In the data rows, the value 128 means zero.
Some points, one per row:
[169 126 152 240  98 147 170  92  54 157 128 118 134 141 128 148 203 218
  71 164 176 142 132  89]
[143 121 124 110 124 103 151 117 129 147 105 146 101 121 139 128  81 120
 110 132 126 159 141 134]
[160 112 162 118 125  94 141 100  96 148 137 129 116 149 147 108 145 139
 125 151 142 152 134 162]
[129 129 126 162 138 167 113 148 121  92 138 106 151 115 100 151 135 167
 140 136 122 130 130  95]
[148 147 152 128 112 124 114 115 147 111 134 139 134 119 128 141 124  90
 146 102 156  94 125 169]
[109 140 113 142 132 109 120 175 129 104 127 120 147 129 105 164 128 122
 164 109 113  94 118  86]
[130 125 132 146 124 161 128 117  90 129 155 116 154 149 112 102 167 155
 126 158 150 137 114 151]
[137 114 146 103 151 106  88 143 137 120  99 121 115 153 140 133 103 117
 171 113  88 144 102 169]
[138 108 153 255 114 164 163 102  51 139 137 142 122 146 128 171 166 214
  73 143 167 133 115  68]
[109 102 149  84 147 140 122 125 178 117 149 146 125 112 128 129  61 107
 125 136 109 138 151 160]
[172 157 113 159  82 120 114 103 158 128 108 115 121 112 111 137 168  85
 116 112 156  78 105 124]
[151 113 124 137 116 113 157 101 125 152 106 144 108 130 122 135  91 134
  98 132 130 157 138 127]
[127 147 133  84 162 144  92 124 166 140 133 106 144 113 161 123 129 107
 159  83 105 117 124 163]
[130 133 147 255 103 225 158 120  91 123 152 116 164 108  94 193 147 247
  38 149 176 117 135  39]
[127 113 134 140 145 112 149 142 150 107 139 152 124 103 104 171  80 107
 130  94 120 104 132  92]
[138 115 171 212 113 167 143 138 145  97 141 126  99 114 133 189 110 140
 114 138 139 105 121  60]
[109 137 104 149 118 112 133 160 102 143  90  81 144 142 113 130 171 205
 103 160 105 159 123  90]
[143 137 108 117 144 111 146 106 112 164 149 107 125 133 105 116 117 117
 105 109 118 131 122 138]
[ 89 119 120  98 161 109 107 183 139  92 115 133 144 130 135 142  99 133
 179 111  85 131 119 112]
[118 118 121  94 112  88 147 140 112 103 114 175 116 111 111 127  93 134
 140 166 145 160 177 108]
[100  97 134  79 174 129  94 134 126 130 135 135 143 150 141  94 100 118
 138 106  90 141 134 187]
[132 151 100 143 117 163  81 117 151 112  92  91 157 101 115 116 160 167
 120 132 121 128 130 123]
[144 106 135 198  98 124 117 106  87 126 108 137 122 159 123 129 158 174
 104 162 143 143 125 125]
[127 120 139 100 137 160 118 135 147 101 156 143 114 131 128 129  88  93
 158 132 129 129 128 153]
[162  96 136 184 142 118 119 117  99 130 120 103 130 150  92 152 133 172
 103 120 101 138 119 118]
[113 149 105  79 119 129  67 118 188 116  91  91 138 103 127 107 124 102
 152 126 100 118 145 166]
[158 109 140 148 114 106 147 108  84 156 126 132 113 150 136 116 165 160
 106 161 141 153 134 137]
[139 114 182 208 113 168 152 141 143  82 137 133  97 120 139 179 112 147
 121 146 142 114  99  73]
Here are 12 more points, each followed by its number:
[157 131 140 131 151 139 103 107 114 138 152 108 137 149 120 128 148 102
 135  90 135 104 110 163] 0
[145 136 134 255 108 163 172 128  67 134 158 107 128 146 106 167 193 199
  85 159 157 124 106  39] 1
[166 146 106 132 113  98 140 104 143 166 118 100 104 121 124 120 150  96
 101  98 129 104 106 118] 2
[ 91 104 129  15 145  66 150 121 158 151 117 172  91 106 185  83  77  59
 142 126 103 151 140 170] 3
[ 82 133 102  76 144 137 163 171 174 125 145 122 120  97 109 127  61 107
 120 141  89 135 137  80] 4
[149 126 113 222  70 153 107  91  93 126  98 115 122 148 104 125 177 184
  77 165 163 132 125 124] 5
[157 142 120 199  75 182 100  70 149 126 103 111 128  76 115 143 168 156
  85 139 173 108 155 112] 6
[110  99 172   2 156  79  95 145 146  88 130 179 121 132 159 108  63  65
 212 132 118 140 158 221] 7
[128 158 135  61 105  92 124 149 116 114 132 148 129 137 137  91 169  88
 202 171 173 125 134 154] 8
[134 148 170 122 129 173 165  98 106 143 186 138 138 104 155 115 165 125
 135 152 199 129 143 133] 9
[145 147 151 164 114 138 114 139 114 101 132 132 142 132 115 159 158 131
 159 132 165 103 115 123] 10
[141 107 152 120 159 107 108 151 110 102 114 130 117 158 124 151  81 155
 166 124  87 169 132 143] 11
Which of these numbered points is nearest to each point below, ignoring the direction in which the first points spread most? Its number follows each.
[122 164  90 173  94 137 141 119  63 163 118 121 183 116 109 118 223 194
  95 144 183 122 162 104] > 8
[109 122 102 148 145 113 131 166 135 125 113 108 111 137 146 130 137 137
 119 106  85 119  93  77] > 1
[117 131 149  98 120 175 123 112 156 120 152 145 133 116 141 107 103 104
 131 146 158 133 133 169] > 9
[129 110 115 163 151 171 106  79  93 138 159 149 126 131 128 127 113 118
 114  92 134 124 134 133] > 0
[158 135 130  89 134  94 128 100 150 158 127 106 112 131 152 107 150  79
 126  93 117 115  99 153] > 2
[ 97 123 108  43 158  95 129 175 154 130 136 122 136 141 127  92 105  69
 156 107  92 105 101 158] > 1
[152 147 147 210 106 172 118 103 116 115 135 135 153 107 111 170 170 146
 111 108 187  82 121 114] > 10
[156 120 120 231  68 148 116  95  88 124 102 123 123 148 103 131 184 190
  77 171 157 132 128 114] > 5
[120 126 126  52 121  96  95 131 166 112 102 157 145 103 138 104 108  85
 159 125 124 114 138 177] > 10
[122 109 164  47 146 125 113 133 161 100 153 162 100 129 139 106  60  57
 181 130 112 139 122 184] > 7
[128 106 159   2 133  53 107 158 163 101 109 149 101 160 161  73  93  41
 208 149  96 141 119 227] > 7
[124 124 145  48 133  95 101 152 154  77 118 133 110 122 130 105 107  81
 204 166  99 144 155 161] > 7
[137 101 137 179 105 123 118 116  89 126 110 136 110 155 134 124 148 161
 111 154 129 139 123 125] > 5
[104 154  89  75 142 162 129 156 115 131 154 130 111 139 136  90 140  90
 186 127 129 144 107 145] > 1
[138  88 168  42 143  64 114 110 135 145 110 137 102 145 164  95  96 103
 161 154  99 165 154 214] > 7
[123 146 104 161  93 149 111 130 132 115  98 132 151 105 112 135 149 149
 121 126 155 102 141 111] > 10
[163 152 113 255  65 191 135  81  71 158  96 109 148 137  95 177 179 238
  41 154 195 135 137  82] > 5
[102 149 127 144 146 134 149 153 140 128 127 128 142 117 157 149 151 135
 130  99 131 108 117  70] > 1
[111 126 101 140 117 120 169 120 117 162 121 152 112 116 153 127 130 144
  87 131 136 146 138  80] > 3
[112 138 118  99 137  94 120 184 143 107 125 128 136 125 117 139 107  90
 181 114  99 104 120 112] > 1
[120 121 154 245 119 142 198 146  62 135 142 152 116 133 150 189 169 203
  96 138 174 135 109  16] > 1
[151 185  97 245 116 194 137 118  68 151 153  77 176 138  74 158 215 197
  82  99 181  93  97  86] > 0
[ 94 143 103 188 135 138 131 186 118  99 110 111 154 131 111 173 146 180
 132 118 112 111 123  51] > 1
[153 132 125  88 141  84 125 104 147 157 130 106 106 134 153 104 149  69
 134  97 105 109 119 153] > 2
